In the rows, 128 means zero.
Rotation paths and how fast each direction turns (degrees a step)
Each turn is a multiple of 5 degrees from 10 to 175, or 0.
Rotation 1:
[126 135 128 116 118 124 129 143 124 119 118 129 132 136 120 145 135 122
 105 127 127 125 125 129 129 127 120 129 120 141 129 130 143 132]
[129 141 136 125 125 129 127 134 123 120 120 127 127 138 126 149 137 127
 104 134 125 122 126 123 130 131 127 132 116 140 124 140 131 131]
[125 133 132 123 125 119 126 133 114 120 119 120 123 141 125 150 143 138
 112 134 122 126 124 132 131 137 122 126 122 135 123 131 136 128]
[122 134 128 127 129 128 121 140 117 113 109 112 126 132 138 147 134 132
 110 135 125 131 128 129 132 131 124 128 120 133 127 130 132 128]
[131 126 130 120 123 120 124 147 121 111 108 122 128 133 132 140 136 130
 115 133 129 122 123 127 136 127 116 133 125 141 124 127 134 129]
[129 141 134 122 116 130 126 143 129 116 111 122 130 134 127 143 136 123
 110 133 127 123 124 133 128 123 119 132 125 140 134 131 137 135]
[131 138 136 121 125 128 128 140 129 120 121 125 128 144 128 141 143 129
 107 131 120 119 123 132 132 131 122 130 122 143 123 138 125 132]
[120 136 126 119 126 125 129 139 120 121 122 121 129 142 125 146 140 130
 104 127 120 131 126 136 129 135 123 122 120 137 126 130 138 130]
[123 130 126 124 132 126 125 141 117 115 116 122 129 134 133 147 132 127
 103 131 126 128 128 120 133 133 127 130 114 137 121 134 132 128]
[129 130 131 122 120 118 125 137 114 115 112 126 126 132 124 150 136 130
 115 134 130 124 124 123 132 130 120 132 121 138 126 128 142 128]
[130 142 139 129 121 130 122 135 123 115 109 118 125 133 132 148 138 130
 113 139 127 123 125 129 130 126 122 133 123 136 130 135 131 133]
[130 133 135 122 124 123 125 142 125 116 114 117 126 142 132 139 145 136
 115 134 120 122 122 138 134 131 117 128 127 140 124 131 127 130]
[121 136 126 120 126 131 126 147 127 117 114 115 131 137 132 139 136 126
 105 128 122 131 126 138 130 128 120 124 123 137 130 128 134 131]
[128 129 128 118 128 125 128 148 125 116 118 129 132 137 128 140 134 123
 103 127 126 122 125 123 134 129 121 131 117 144 121 133 131 129]
[127 139 132 120 118 124 129 135 120 121 119 129 129 137 119 151 136 125
 107 131 128 125 126 127 127 130 123 130 119 139 129 133 143 132]
[128 139 137 128 128 127 125 131 119 118 118 122 124 138 130 151 139 133
 108 137 123 123 126 125 131 134 127 131 117 137 122 139 128 130]
[124 130 130 123 125 119 124 137 114 116 113 116 124 139 130 147 141 138
 116 134 122 128 124 135 133 135 120 126 124 134 124 127 136 128]
[125 133 128 125 127 130 121 146 122 111 106 114 129 131 138 142 133 128
 110 134 127 129 126 129 133 126 121 130 122 136 129 129 132 130]
[133 130 133 118 120 122 126 147 126 114 112 126 130 136 127 139 138 126
 113 131 128 119 122 129 134 125 115 133 125 144 126 129 134 131]
[128 145 135 121 119 131 128 139 130 120 118 123 130 138 125 144 138 124
 106 131 124 124 125 134 127 127 121 129 122 140 132 135 135 135]
[126 135 133 121 130 125 128 138 123 121 124 124 128 145 127 143 142 131
 105 130 119 123 124 130 133 136 124 127 118 141 120 137 126 130]
[119 133 124 120 127 123 127 138 115 118 118 119 128 137 127 149 136 131
 105 129 124 133 127 131 130 135 124 123 118 134 126 128 141 128]
[127 130 129 126 129 125 122 140 116 112 111 122 127 130 133 148 132 128
 108 135 130 125 127 118 134 130 125 134 116 137 123 133 133 128]
[132 134 136 123 116 120 124 138 119 115 110 123 125 134 125 147 139 132
 118 137 129 121 123 129 131 127 117 133 126 138 129 129 140 131]
[124 124 123 127 132 128 127 132 126 127 127 125 129 128 132 126 127 129
 127 126 127 132 129 129 129 130 128 125 127 127 126 125 128 126] => 80
[130 128 129 127 126 129 127 132 133 126 125 125 129 128 131 123 129 128
 131 128 128 127 127 132 129 125 124 128 132 129 130 126 126 129] => 55
Rotation 2:
[126 128 120 138 137 146 115 127 140 128 129 118 145 128 115 130 123 117
 137 130 128 136 125 130 122 130 117 135 120 131 131 130 130 134]
[124 138 127 136 135 136 114 132 130 131 123 116 146 131 114 133 129 116
 141 132 128 124 126 125 119 136 122 139 124 130 123 141 131 130]
[126 129 124 135 142 145 109 127 135 125 124 116 140 132 116 135 125 117
 137 126 131 131 124 138 125 128 123 133 125 126 125 136 129 141]
[126 136 127 137 136 142 114 126 126 127 123 115 144 133 121 140 128 116
 138 129 131 119 127 127 122 140 131 130 127 125 127 143 125 132]
[130 127 120 140 138 151 113 123 135 125 129 119 143 128 120 137 122 119
 133 127 131 132 125 134 125 137 128 124 121 127 133 132 124 136]
[126 136 123 140 131 144 120 126 131 130 128 117 149 130 120 136 125 116
 139 133 128 125 128 120 119 142 126 131 121 130 133 137 126 126]
[128 130 120 138 137 146 113 128 138 130 129 119 145 127 113 130 124 119
 136 130 128 136 124 131 121 132 119 133 118 133 129 130 131 133]
[122 137 127 135 135 137 116 130 131 130 123 115 146 133 116 134 128 115
 142 132 128 125 127 123 120 134 121 140 126 129 126 141 131 131]
[128 130 124 135 143 144 107 128 134 127 124 117 140 130 114 134 126 119
 135 125 131 131 123 138 124 131 124 132 124 127 122 136 129 139]
[124 135 127 136 136 143 116 125 128 126 123 114 144 135 123 141 127 114
 139 129 131 120 128 127 123 138 130 131 128 124 129 143 125 134]
[132 129 120 140 139 150 112 125 134 126 128 119 144 127 119 136 123 120
 132 127 131 131 124 135 123 139 129 124 120 128 130 132 124 133]
[125 134 123 140 131 145 121 125 133 128 128 116 149 131 122 136 124 115
 140 133 129 126 129 119 121 140 124 133 122 129 135 136 126 128]
[129 131 120 139 137 144 112 130 137 131 128 120 146 126 111 129 125 120
 135 131 128 135 123 131 120 135 120 132 118 133 126 131 131 131]
[121 135 126 135 135 139 117 128 133 129 123 114 145 133 117 134 127 113
 143 132 128 126 128 124 121 131 119 141 126 128 128 140 131 133]
[128 132 125 135 142 142 107 130 132 128 123 118 141 130 113 134 127 120
 135 126 131 129 122 138 123 133 126 131 124 127 120 137 130 137]
[123 133 126 136 137 145 116 123 129 124 123 114 143 135 124 141 125 113
 139 128 131 122 128 127 125 135 128 132 129 123 132 141 125 136]
[132 131 121 140 137 149 111 126 131 127 128 120 145 127 118 136 124 121
 132 128 131 129 124 134 122 142 131 123 120 128 128 133 124 131]
[124 132 122 139 131 147 122 123 135 127 129 116 148 131 123 136 123 114
 140 133 129 128 129 121 122 137 123 133 123 129 137 135 126 130]
[130 133 121 139 136 143 112 131 135 132 128 120 147 126 111 129 126 121
 135 131 128 133 124 130 119 138 122 132 118 134 124 132 131 129]
[121 132 126 135 136 141 117 127 135 128 124 114 144 133 118 134 126 113
 142 131 129 129 127 125 123 128 117 141 126 128 129 138 131 136]
[128 134 125 135 141 141 107 131 129 129 123 118 142 130 113 135 128 120
 135 127 130 127 123 136 121 136 127 131 124 128 119 139 129 135]
[123 130 125 136 138 146 116 122 132 123 124 114 142 135 124 140 124 113
 139 128 131 124 128 129 126 133 127 132 129 123 133 140 125 138]
[132 133 122 140 136 147 112 127 129 128 128 120 145 127 118 137 125 120
 133 129 131 126 125 132 121 144 133 123 121 128 127 135 124 129]
[125 129 121 139 133 148 121 123 137 126 129 116 147 131 122 135 122 115
 139 132 129 131 128 123 123 135 121 132 122 129 138 132 125 132]
[130 127 127 130 128 132 129 125 126 126 129 128 128 128 132 131 127 128
 126 127 129 126 129 129 129 132 133 122 128 126 131 128 124 128] => 60
[127 132 130 128 125 125 130 129 124 130 127 127 130 129 129 129 130 127
 130 130 128 123 129 123 126 132 130 129 129 128 127 132 128 124] => 175
[125 125 124 128 127 127 128 130 126 124 131 130 127 132 127 129 131 125
 127 127 129 130 130 131 125 129 128 127 130 131 129 130 129 124] => 0
Rotation 3:
[136 124 132 138 117 128 126 134 117 129 116 124 133 130 123 120 143 123
 109 132 136 122 129 132 118 140 136 126 131 133 129 135 114 136]
[131 124 129 136 121 123 131 134 125 128 132 129 146 124 114 117 131 119
 106 133 132 127 126 123 116 138 133 123 123 130 119 124 118 134]
[131 118 125 140 122 130 127 142 117 136 114 127 132 132 124 122 139 125
 102 128 129 122 134 123 120 132 132 121 133 132 121 126 120 133]
[131 120 125 134 128 130 130 131 124 125 124 130 145 116 125 118 131 130
 109 129 133 120 129 126 114 140 136 121 133 124 113 123 118 138]
[132 124 122 137 126 133 121 145 116 134 117 128 145 133 122 118 138 133
 112 118 129 122 128 125 119 135 131 131 132 134 122 122 125 137]
[141 131 133 134 125 129 125 130 118 129 118 124 140 119 119 115 137 131
 115 132 130 121 126 128 116 144 143 122 135 125 120 126 127 139]
[135 132 127 135 123 130 131 141 121 126 115 130 151 130 118 118 139 124
 114 124 131 129 128 126 119 141 129 127 129 139 132 124 119 134]
[134 131 131 137 123 122 130 133 118 139 117 130 136 123 115 117 136 125
 112 136 125 127 130 120 115 139 138 114 131 127 122 119 128 132]
[133 125 124 137 124 130 137 135 121 120 108 132 145 127 128 125 131 127
 110 126 129 128 136 124 117 139 128 117 134 131 124 122 118 133]
[124 127 123 138 127 122 124 133 117 141 118 135 144 125 123 120 129 134
 118 128 127 124 128 121 107 139 133 120 131 124 120 115 124 136]
[139 128 127 141 122 129 127 132 112 121 108 125 142 134 126 124 126 133
 114 121 127 124 133 127 119 140 133 125 135 126 120 122 128 139]
[129 132 128 136 121 121 123 127 117 133 118 131 146 127 123 119 133 131
 124 129 134 125 126 131 106 146 135 126 129 128 130 125 117 139]
[138 132 131 143 115 121 128 133 113 126 118 125 143 140 115 122 127 123
 112 128 126 130 130 125 119 139 131 126 125 130 125 122 128 136]
[130 127 131 139 116 120 130 126 118 132 113 130 134 128 126 124 135 124
 113 137 134 125 132 130 109 142 134 118 130 127 129 129 112 134]
[128 122 125 142 119 120 131 133 120 125 125 131 147 134 121 124 121 123
 107 127 129 129 131 122 114 135 127 123 123 127 117 119 120 136]
[127 118 126 143 119 124 122 131 113 137 114 127 130 133 129 125 132 131
 110 129 131 119 133 128 112 135 134 123 133 123 120 127 118 138]
[133 122 127 138 121 126 125 128 120 118 127 126 149 128 124 121 124 130
 111 125 134 122 127 131 114 141 133 130 128 124 116 126 118 143]
[131 125 128 141 118 125 116 138 113 139 121 124 137 137 120 118 139 128
 113 126 132 122 125 130 116 137 134 133 127 132 127 129 120 139]
[141 126 135 138 118 126 129 128 120 120 125 122 139 125 117 118 132 122
 107 135 133 124 128 130 120 141 139 124 128 126 119 131 121 138]
[127 122 126 137 120 127 129 141 123 134 122 131 142 131 120 119 141 121
 107 129 134 126 129 126 116 135 129 126 125 137 129 128 112 133]
[133 121 129 138 123 126 130 134 120 132 124 126 135 123 119 119 131 124
 102 134 127 122 131 120 119 134 137 117 131 124 111 122 126 135]
[129 118 122 136 127 135 128 139 122 126 114 131 143 125 130 122 138 131
 108 123 134 120 132 128 116 137 131 125 135 132 122 127 114 136]
[132 126 126 136 128 128 122 136 119 136 127 127 146 123 117 114 132 133
 113 126 128 121 124 123 115 139 138 126 130 125 115 119 129 139]
[141 129 130 136 123 135 126 138 115 124 109 124 140 130 123 119 141 130
 113 124 130 123 130 130 122 141 136 127 136 133 126 129 124 137]
[124 123 124 129 131 129 128 129 128 129 127 130 127 127 132 130 125 131
 126 126 127 126 130 126 127 125 126 126 130 125 123 125 127 128] => 60
[129 127 128 126 129 130 131 125 131 122 126 129 130 124 132 129 129 128
 129 129 131 127 129 131 127 131 128 127 130 128 129 131 123 129] => 140
[125 129 129 127 129 126 126 125 128 135 130 129 125 124 128 126 130 129
 131 132 129 126 126 128 124 129 131 126 129 126 128 128 127 128] => 170
Rotation 4:
[129 119 123 133 115 129 122 131 126 129 123 138 115 133 120 132 127 117
 120 124 121 128 126 124 143 126 124 141 143 127 127 133 128 133]
[131 119 125 135 116 133 131 126 126 132 126 135 117 130 119 131 126 124
 122 125 124 119 125 128 148 123 124 135 146 129 125 131 128 137]
[134 122 119 132 121 135 132 127 130 129 132 132 117 132 121 131 126 119
 120 123 124 116 128 127 139 132 120 133 150 130 122 136 129 139]
[128 124 120 128 120 128 123 128 130 130 132 133 114 132 123 137 128 116
 118 120 122 123 127 120 140 135 122 135 146 127 122 137 131 132]
[126 124 128 133 117 125 125 125 122 132 129 133 116 128 123 135 128 119
 120 119 123 125 126 123 149 127 122 131 149 126 126 133 127 130]
[133 122 127 140 119 126 128 126 123 132 133 133 120 130 124 128 123 118
 124 125 129 122 128 127 143 126 119 130 155 127 125 134 126 134]
[132 119 120 138 121 125 123 128 134 131 137 134 116 132 124 132 123 119
 121 127 129 121 125 124 137 130 123 132 151 127 120 137 134 133]
[127 119 125 134 123 126 123 123 133 132 134 130 112 127 126 134 128 123
 114 122 124 124 122 120 143 126 123 128 148 130 120 135 134 128]
[131 121 129 136 123 128 126 124 125 129 131 127 117 127 129 126 128 119
 114 121 124 128 126 123 142 126 115 128 153 131 125 134 127 128]
[134 117 125 140 120 125 120 130 127 128 130 134 117 132 126 124 125 115
 118 127 127 130 128 124 135 125 117 135 151 129 125 134 128 129]
[131 112 124 140 119 127 121 128 132 131 128 136 113 131 122 128 125 123
 118 129 125 127 122 124 141 119 125 135 145 130 122 132 134 130]
[132 115 125 136 123 135 130 123 132 130 127 129 114 128 124 126 128 126
 113 126 123 122 123 126 142 121 119 131 148 134 122 132 131 133]
[134 118 121 131 124 135 126 128 130 126 127 129 115 132 126 126 128 117
 113 123 121 126 128 124 135 129 115 136 148 134 124 135 128 133]
[129 118 123 132 117 130 121 131 127 128 123 136 114 133 123 130 129 116
 116 123 120 131 126 122 140 126 121 141 143 129 126 133 129 131]
[131 118 126 136 116 133 129 127 124 131 122 135 116 130 119 129 127 122
 120 125 122 124 125 127 148 120 123 137 145 129 126 130 127 135]
[135 119 120 135 120 136 133 128 129 129 129 133 118 132 120 128 125 121
 121 126 125 117 128 129 140 128 120 135 149 130 124 134 129 140]
[130 121 118 128 120 132 126 129 133 129 130 134 114 133 121 136 128 118
 118 122 121 121 126 122 139 134 123 137 145 129 122 137 132 135]
[126 124 126 129 118 129 126 125 125 131 127 133 115 129 123 136 129 119
 118 118 120 124 125 122 148 129 122 133 146 128 125 134 128 132]
[132 125 127 136 117 127 129 127 121 131 130 133 120 130 123 129 125 116
 123 122 126 122 129 127 145 128 119 132 153 126 127 134 124 135]
[133 120 121 138 118 125 124 129 130 131 135 136 118 133 122 132 123 117
 124 127 129 121 127 125 138 130 123 134 151 125 122 136 131 134]
[128 119 124 134 121 126 125 124 133 133 135 132 114 128 123 136 126 124
 118 124 126 120 122 122 144 127 125 129 148 128 119 135 135 131]
[130 122 127 134 124 128 128 123 127 131 133 127 117 127 128 130 128 121
 115 120 124 123 126 123 143 128 116 126 153 131 123 135 128 130]
[133 121 125 137 121 124 120 129 127 128 132 131 117 131 128 127 126 114
 118 124 126 130 129 123 136 129 116 132 153 128 125 136 128 128]
[130 115 126 141 118 123 119 128 130 131 130 136 114 131 124 129 125 120
 119 128 127 129 123 122 141 121 124 134 147 127 123 133 132 128]
[128 129 126 124 125 133 131 129 126 127 124 130 128 130 124 130 129 127
 130 127 125 126 129 129 130 130 129 132 125 128 130 128 126 132] => 25
[131 129 129 129 130 131 133 127 126 127 128 125 131 127 129 123 127 127
 128 128 129 126 131 131 127 129 124 126 133 129 129 128 125 130] => 110
[127 128 126 124 132 131 130 126 133 128 130 125 126 127 129 130 129 130
 124 126 126 124 127 126 127 131 127 126 127 131 125 130 131 129] => 80
Rotation 5:
[126 145 123 124 121 122 115 127 125 129 134 141 134 141 128 127 117 130
 134 130 128 130 126 141 124 126 125 124 115 142 141 133 134 124]
[131 141 120 128 119 121 118 123 125 127 123 144 130 147 134 130 124 132
 133 134 125 133 131 139 120 122 125 120 118 134 142 127 138 125]
[134 138 121 133 123 118 121 115 129 118 120 141 127 148 127 133 123 136
 135 136 130 129 128 140 117 131 129 123 118 134 137 123 132 130]
[133 136 123 129 126 120 118 117 130 114 127 137 135 137 119 125 115 137
 140 133 129 128 127 141 120 134 128 123 114 137 136 123 133 127]
[131 134 122 128 125 120 118 123 133 123 133 144 143 138 120 124 115 137
 136 129 122 133 133 138 125 130 126 122 117 137 137 124 137 121]
[130 137 123 135 122 121 120 124 136 133 136 147 136 147 125 135 119 136
 134 132 125 133 132 140 125 127 130 126 122 139 137 129 136 122]
[129 144 121 135 120 124 118 119 133 128 132 136 129 143 127 138 119 128
 140 136 128 130 124 142 120 125 132 127 121 141 139 131 137 125]
[131 144 115 129 121 123 120 118 129 117 128 134 131 138 126 133 120 126
 136 135 124 130 127 136 117 122 129 119 114 136 138 126 139 120]
[134 136 114 129 124 120 124 118 130 115 133 142 130 143 123 131 123 138
 130 130 126 130 133 132 118 124 131 120 111 133 137 122 133 121]
[131 131 118 131 126 120 122 121 130 121 138 145 130 140 119 127 121 143
 136 131 130 126 130 140 119 127 136 126 117 140 141 125 132 130]
[128 138 117 130 124 121 120 124 131 125 134 142 137 135 116 125 123 133
 141 132 124 128 129 144 120 128 132 126 128 140 145 128 139 128]
[129 150 115 129 122 120 124 124 131 126 132 143 138 144 118 133 125 127
 135 129 123 132 131 137 121 129 125 125 127 137 139 126 135 122]
[127 151 118 126 124 121 123 123 127 124 134 141 128 147 125 135 120 130
 132 128 132 130 128 136 122 127 127 125 115 141 138 129 127 125]
[128 140 120 122 124 122 118 122 122 121 128 140 126 140 129 126 120 133
 134 132 130 130 129 139 121 123 130 121 110 140 146 130 133 128]
[133 135 119 127 123 117 119 120 126 121 121 145 130 141 124 124 128 135
 133 134 124 129 134 140 119 128 129 118 118 133 146 124 137 129]
[134 138 122 133 123 115 121 120 131 120 127 145 134 145 117 128 125 138
 135 132 128 126 129 142 120 138 127 124 122 134 136 123 131 130]
[129 143 125 128 123 120 117 123 129 122 134 140 140 140 119 125 113 135
 140 129 129 129 125 143 123 135 124 127 120 140 134 127 131 127]
[127 141 123 126 122 123 118 125 129 129 131 142 141 143 129 128 113 132
 136 129 125 137 131 139 125 124 123 124 119 139 139 128 137 121]
[131 139 122 133 123 122 120 119 133 129 124 143 130 150 132 138 120 133
 134 134 127 135 134 137 123 124 130 123 118 137 140 128 135 124]
[133 138 123 134 123 121 118 114 132 119 124 136 125 141 126 136 120 131
 137 138 129 127 126 140 119 130 134 123 113 138 139 127 134 127]
[134 135 119 129 122 119 117 118 131 114 131 137 135 134 120 126 120 133
 136 134 122 126 127 139 119 130 129 119 111 134 136 123 138 121]
[134 133 117 132 122 119 122 123 132 122 140 146 139 142 120 127 120 141
 132 129 123 129 131 137 120 127 128 123 118 134 133 122 136 121]
[128 136 118 134 123 123 123 123 132 128 140 144 134 144 122 132 118 139
 139 131 130 131 127 142 120 124 133 130 126 141 137 128 134 128]
[126 145 116 130 124 126 122 121 131 125 130 137 134 138 123 133 119 127
 142 133 126 133 128 141 119 122 131 126 127 142 144 129 138 125]
[127 123 129 126 128 129 127 131 127 132 131 132 127 129 132 126 127 133
 126 127 129 130 130 128 130 123 130 128 126 129 131 130 128 128] => 85
[130 124 130 128 131 127 128 126 131 125 126 129 127 125 124 127 129 129
 127 128 127 127 131 126 129 132 132 126 124 129 131 127 127 129] => 65
[130 127 127 128 124 126 126 128 125 126 128 127 123 128 132 128 132 127
 125 131 128 124 125 128 126 127 128 125 123 125 127 128 129 128] => 60
